[112 134 142 127 123 125 150] Out: 125

[[135 144 112  99 113 152]
 [128 133 151 137 117 132]] Out: 117

[[113 142 147 113 117 141]
 [149 110 147 148 108 147]] Out: 108

[107 153 117 119 146 122 128] Out: 122

[124 143 115 106 119] Out: 106

[[111 156 151 101 104]
 [153 129 134 121 124]] Out: 121

[124 135 130 149  99] Out: 149

[131 100 151 141 122] Out: 141

[[142 157 139 132]
 [141 157 139 132]
 [157 109 131 131]] Out: 131
---
Input: [118 142 131 106 136]
Output: 142

Input:
[[143 136 132 118]
 [135 118 109 107]
 [120 106 111 150]]
Output: 120

Input:
[[145 128 139 136 119]
 [150 119 139 122 137]
 [127 112 105 133 149]]
Output: 112

Input:
[[144 155 138 114 127 122 131]
 [147 119 130 135 139 118 119]
 [137 132 144 117 144 139 138]]
Output: 117

Input:
[[141 121 142  99]
 [138 157 122 127]
 [104 118 116 121]]
Output: 104

Input:
[[111 130 154 131 123]
 [107 130 154 121 123]]
Output: 130

Input: [102 143 101 140 125]
Output: 143

Input:
[[138 128 140 141]
 [118 124 126 120]
 [108 118 106 120]]
Output: 108

Input:
[[132 111 139 139]
 [156 134 108 158]
 [136 137 116 111]]
Output: 136

Input: [130 131 155 127 129 126 130]
Output: 127
---
137  133  102  138  123  119  139
140  142  103  135  134  126  139
139  144  123  122  148  141  134
>> 123

122  126  113  127  106  127
120  124  124  134  134  134
123  132  122  132  140  129
>> 122

133  135  120  108  130  138
152  116  122  105  128  134
122  128  132  124  113  125
>> 132

127  128  128  126
128  128  128  106
128  128  127  117
>> 127

124  127  125  129
 99  146  120  153
123  120  127  129
>> 127

124  141  143  128  126  138  133
157  100  121  140  135  117  120
138  111  108  115  133  110  132
>> 108

126  122  152  130
126  128  127  128
125  128  126  126
>> 126
---
[119 104 129 130 131] | 130
[108 128 123 116 102 107 127] | 107
[132 150 114 122 136 127] | 136
[116 119 142 144 125 133 151] | 133
[122 131 128 120 154 145] | 154
[ 99 143 129 121 142] | 121
[111 102 134 132] | 134
[103 126 129 146 121] | 146
[157 147 126 133 146] | 133
[148 151 128 129] | 128
---
138  111  115  130  107  121
148  147  142  114  129  131
125  130  129  124  132  131
⇒ 125

117  157  139  138  113
115  126  117  158  131
115  124  115  142  110
⇒ 115

138  155  132  147  105
122  127  123  116  117
136  132  122  135  129
⇒ 136

140  143  145  104
131  140  128  106
105  132  115  153
⇒ 105

112  146  110  106  124
126  139  133  136  134
105  114  133  100  137
⇒ 105

128  121  121  116  122  138
122  130  132  127  107  133
124  128  133  127  106  133
⇒ 124

131  131  127  116  113  111
134  131  125  105  104  105
135  130  124  103  103  104
⇒ 135

126  115  152  126  110
132  149  107  134  138
122  110  117  119  152
⇒ 122
---
[[117 154 129 144]
 [120 121 131 128]] -> 117, 128

[120 131 106 108] -> 120, 108

[125 117 105 142 104 147] -> 125, 147

[124 148  99 138 154 118] -> 124, 118

[[123 147 107 129 114]
 [148 138 119 154 124]
 [127 126 124 128 126]] -> 123, 126

[[114 116 138 121 129]
 [112 101 123 136 118]] -> 114, 118

[120 130 114 151 126] -> 120, 126

[115 105 127 130 124] -> 115, 124

[157 111 130 119 157] -> 157, 157
---
Q:
[[125 131 141 132 158 106 109]
 [122 111 109 121 131 140 136]
 [120 156 138 149 127 144 142]]
A: 121

Q: [129 123 150 112 104]
A: 150

Q:
[[121 131 150 141 127]
 [134 138 104 144 128]
 [108 129 125 129 117]]
A: 104

Q: [150 137 131 124 148]
A: 131

Q:
[[136 124 131 135 132]
 [140 117 145 109 133]
 [112 104 109 113 129]]
A: 145

Q: [107 122 104 130 110 144 138]
A: 130

Q: [124 146 106 102 120]
A: 106

Q: [120 119 103 115 119 113 103]
A: 115

Q: [154 123 126 112 118 106 143]
A: 112
---
108,114,123,102: 114
145,153,123,110,129,142: 153
133,127,153,133,103,130,129: 127
121,146,155,141,134,156,124: 146
125,127,104,142,115,102,125: 127
132,125,122,124,99: 125
127,128,99,129,124,114,137: 128
